Look-ups in named tables: a row name and a column name give one cell, copied from the table.

mufi
          defo  pemem  sakevuk   diro    pom  tukin    dov  meseno  bogiz
boguvok  66388  41988    34225  72079  23520  56685  78841   71357  80744
fuf      68229  42274    31537  72060  19831  55864  81263   73661  82742
vevet    40948  84912    41142   4027  45359  25910  33753   41733  16089
mapo     63380  41641    39676  71125  31232  57567  73443   66983  76457

mapo, tukin -> 57567
mapo, defo -> 63380
mapo, bogiz -> 76457
fuf, diro -> 72060
boguvok, defo -> 66388
boguvok, bogiz -> 80744
vevet, sakevuk -> 41142
fuf, defo -> 68229
boguvok, meseno -> 71357
mapo, sakevuk -> 39676
vevet, pom -> 45359
boguvok, pom -> 23520
vevet, pemem -> 84912
fuf, pom -> 19831
vevet, meseno -> 41733
fuf, bogiz -> 82742
mapo, diro -> 71125
fuf, tukin -> 55864

pov:
cols = tob, dezefu, lov, bam, zasako, dar, laluze, lem, rinud
kidenin: [67, 124, 48, 52, 68, 112, 38, 150, 75]
tukopet: [43, 121, 51, 52, 100, 112, 60, 142, 89]
bib: [117, 112, 67, 78, 46, 108, 53, 134, 74]
ber: [96, 118, 43, 59, 49, 115, 44, 157, 71]
zef: [97, 100, 45, 75, 89, 116, 109, 149, 99]
bova: [48, 131, 28, 35, 68, 119, 27, 168, 72]
latobop: [202, 76, 116, 141, 48, 96, 128, 89, 94]

bova, lov -> 28
kidenin, lov -> 48
kidenin, zasako -> 68
tukopet, dar -> 112
bib, laluze -> 53
latobop, tob -> 202
kidenin, bam -> 52
latobop, dar -> 96
tukopet, bam -> 52
bib, dezefu -> 112
bib, rinud -> 74
latobop, dezefu -> 76
zef, zasako -> 89
ber, bam -> 59
Row with the largest zasako: tukopet

vekada =
cols = fibam, vuk, ganu, kituzi, dopirot, bet
zevemar: [-0.13, 0.44, -0.46, 0.52, -0.51, -0.48]
fof: [-0.74, -0.11, -0.40, -0.56, 0.59, -0.47]
kugav: [0.27, -0.54, 0.27, -0.28, -0.39, 0.32]
tugin: [-0.60, -0.12, -0.36, -0.46, 0.39, -0.39]

dopirot of kugav is -0.39
fibam of tugin is -0.60
ganu of tugin is -0.36
kituzi of fof is -0.56
fibam of zevemar is -0.13
vuk of zevemar is 0.44
kituzi of tugin is -0.46
bet of zevemar is -0.48
vuk of fof is -0.11
vuk of tugin is -0.12
kituzi of kugav is -0.28
dopirot of tugin is 0.39
dopirot of fof is 0.59
bet of fof is -0.47
bet of kugav is 0.32
ganu of fof is -0.40

Table ranarav
	zumebu	razigu
napavu	195	47
zoperum	215	71
mami	202	98
tidasa	214	72
bisa	224	43
sufu	235	83
firot	173	138
peb	254	50
tagudo	251	106
bapanav	252	105

razigu of mami: 98
razigu of bapanav: 105
razigu of tidasa: 72
zumebu of bapanav: 252
zumebu of peb: 254
razigu of tagudo: 106
razigu of zoperum: 71
razigu of sufu: 83
zumebu of mami: 202
zumebu of napavu: 195
zumebu of firot: 173
razigu of napavu: 47
zumebu of sufu: 235
razigu of firot: 138
zumebu of bisa: 224
zumebu of tagudo: 251
zumebu of tidasa: 214
razigu of peb: 50
razigu of bisa: 43
zumebu of zoperum: 215
Which row has the largest razigu? firot

nimoz =
|  | gogoti | nuzu | guvo | geri | basobik |
|---|---|---|---|---|---|
| kar | 117 | 52 | 182 | 116 | 102 |
| rup | 228 | 171 | 82 | 239 | 72 |
| zenite | 106 | 129 | 215 | 103 | 205 |
| bal | 196 | 176 | 124 | 207 | 132 |
| koz | 142 | 128 | 166 | 139 | 170 |
| valibi | 149 | 125 | 181 | 141 | 161 |

kar, basobik: 102
bal, geri: 207
rup, gogoti: 228
koz, gogoti: 142
zenite, basobik: 205
koz, basobik: 170
bal, nuzu: 176
rup, geri: 239
valibi, nuzu: 125
kar, nuzu: 52
zenite, geri: 103
rup, nuzu: 171
kar, gogoti: 117
valibi, basobik: 161

